In the rows, 100 means zero.
Each named turn below is shown by a few rows before and after it. Which turns, in which order, take the first row of each later pair to the second? The first pair is answered.
j543:
[ 92, 123, 121,  92, 108,  90,  97, 104, 108,  79] => [ 87, 104,  99, 106,  98,  82, 132,  85, 101, 107]
[104,  95,  85,  83, 121, 105, 125, 138, 110,  96] => [ 96, 115, 104,  71, 121, 102, 119, 134, 114,  89]
[145,  93, 137,  94,  83, 102,  47, 118, 123,  26] => [ 76, 128, 161,  96,  53,  53, 117,  58, 132,  86]
[109, 105,  93,  88, 125,  97,  59, 120, 107,  84] => [ 71, 127, 106,  86, 112,  75,  94,  89, 117, 113]
j365:
[119, 104, 105,  96,  99, 112,  65, 113, 104,  72] => [109,  96, 113, 110,  73, 100,  97,  61, 116,  93]
[105, 117, 109,  85, 130,  98,  84, 149,  91,  78] => [129,  96, 125, 109,  89, 119,  74,  95, 124,  67]
[162,  79,  85, 111, 104, 101,  92,  76, 125, 118] => [131,  89,  82, 106, 106,  74, 124,  76, 115, 148]
[120,  43,  67, 157,  93, 118,  96, 104,  95,  79] => [ 91,  54,  66, 161,  85,  98, 132,  86,  93, 114]
j64:
[ 94, 117,  97,  97,  94,  88,  90,  63,  87,  87] => [ 89, 119,  93,  98, 101,  83,  96,  65,  76,  92]
[ 74, 116,  87,  72,  86, 106, 102,  86, 128, 119] => [ 65, 118,  80,  70,  94, 102, 105,  98, 120, 127]
[103, 116,  76,  99, 103,  94, 115, 109,  94,  99] => [112, 108,  70, 107, 109,  99, 108, 110,  94,  92]
j204:
[ 77, 104,  60, 105, 130,  71, 147, 129,  63, 130] => [ 59, 139,  94,  84, 132,  61, 134, 128,  75, 121]
[125,  61,  88, 127,  58, 121, 111,  55, 114, 103] => [134,  48,  54, 117,  94, 117, 108, 112,  83, 100]
[119,  68,  71, 104, 109, 121, 111, 123,  82,  94] => [101, 101,  90,  80, 126, 107,  93, 144,  79,  85]
[ 99, 104,  80,  84, 136, 103,  76, 168,  80,  81] => [ 75, 143, 130,  70, 115,  91,  64, 131, 106,  75]

(2 to 3 turns a pair)
[ 42, 172, 128,  50, 123,  73, 112, 118,  95, 118] => [111,  56,  43, 123,  89, 112, 164,  71,  81, 148]	j204 then j204 then j204
[ 72, 100,  73, 105, 100,  72, 147, 106,  90, 151] => [ 72, 142, 102,  72, 132,  80,  90, 149,  88, 111]	j365 then j543
[122,  72,  72, 108, 101, 106,  76, 110,  84,  84] => [ 94,  82,  67, 100, 113,  84,  97, 126,  70, 106]	j365 then j365 then j365
[128,  81,  79, 104, 131, 132, 102, 123,  76, 114] => [131,  87,  90, 105, 134, 135,  91, 127,  78, 101]	j365 then j204
[129,  60, 113, 116,  88, 137,  95,  85, 109,  69] => [ 63, 125, 134,  76, 118,  83, 116, 124,  92,  99]	j543 then j365 then j365
[ 59, 144, 169,  75, 100,  87,  73,  77, 130,  93] => [ 37, 123, 120,  81, 112,  58, 136,  94,  95, 148]	j204 then j365
[134,  70,  92, 118,  92, 123, 108,  57, 119, 100] => [ 79, 134, 105,  66, 139,  87, 108, 122,  96, 107]	j365 then j365 then j204
[ 75, 137, 144,  87,  87,  79,  77,  73, 120,  88] => [ 58, 119, 101,  93,  99,  56, 134,  88,  91, 133]	j204 then j365
[107,  67, 100, 122,  77, 108, 117,  55, 114, 119] => [102, 114, 142,  88, 100, 109,  61,  90, 122,  76]	j64 then j543 then j543
[114,  67, 102, 125,  88, 126,  99,  69, 108, 106] => [107, 110, 125,  96, 113, 117,  59, 110, 103,  80]	j204 then j543
[118,  94,  98,  82, 113,  83, 100, 142,  97, 111] => [115,  82,  97, 103,  92,  75, 128, 106, 102, 135]	j543 then j204 then j543
[ 84,  83,  80, 119,  85, 113, 151,  82,  58, 122] => [ 99, 106,  83,  85, 120, 127,  94, 147,  44,  77]	j204 then j543
[126,  75,  75, 102, 106, 118,  72, 123,  86,  80] => [ 59, 132, 118,  82, 100,  75,  94,  96, 104, 104]	j204 then j543
[111,  82,  88,  80, 120, 123,  84, 130,  83,  86] => [ 93,  93,  88,  72, 127, 106,  97, 137,  80,  99]	j543 then j543 then j365
[134,  62,  50, 147, 118, 124, 124,  91,  84, 113] => [118,  74,  77, 154,  88, 122, 128,  40, 106, 118]	j204 then j365 then j365
[115, 112, 101,  83, 154,  90,  86, 162,  75,  93] => [118,  62,  77, 130, 111,  83, 152,  91,  87, 145]	j543 then j204 then j543
[ 90, 140, 171,  61,  96, 101,  51,  98, 126,  91] => [ 87,  74, 106, 110,  62,  91, 151,  55, 105, 163]	j365 then j543
[103,  75,  69, 112, 107,  90, 132, 106,  77, 128] => [103, 124, 139,  92,  93, 103,  68,  85, 121,  79]	j543 then j204 then j204
[ 56, 116, 101,  89, 103,  55, 153, 102,  82, 139] => [ 54, 143, 141,  84,  95,  61, 125,  83, 108, 116]	j365 then j543 then j204
[115, 121, 145,  89,  88, 119,  50,  83, 124,  60] => [142,  42,  67, 127,  81, 125, 114,  86,  92, 106]	j204 then j365 then j543
[134,  94, 101,  84, 149, 106,  81, 149,  85,  93] => [124, 122, 151,  77, 128, 104,  62, 119, 116,  82]	j543 then j365
[ 84, 118, 126,  81,  98,  72, 108,  84, 111, 112] => [108,  86, 114, 102,  76,  92, 114,  62, 114, 112]	j365 then j204 then j204
[138,  59, 100, 130,  63, 138,  81,  62, 141,  71] => [ 64,  76,  65, 116,  86,  72, 167,  82, 101, 150]	j365 then j64
[ 81, 143, 126,  60, 133,  88,  67, 136,  93,  75] => [ 49, 146, 130,  74, 104,  65, 124,  89,  97, 120]	j365 then j365 then j365
[ 98,  88,  87,  77, 104, 113, 117, 117,  74, 109] => [ 86, 104, 121,  79,  80, 110, 110,  76,  98, 109]	j204 then j204 then j204
[111, 111, 105,  81, 123, 108,  59, 136,  94,  73] => [108,  76,  63,  92, 124, 101, 107, 139,  75, 107]	j543 then j543 then j365
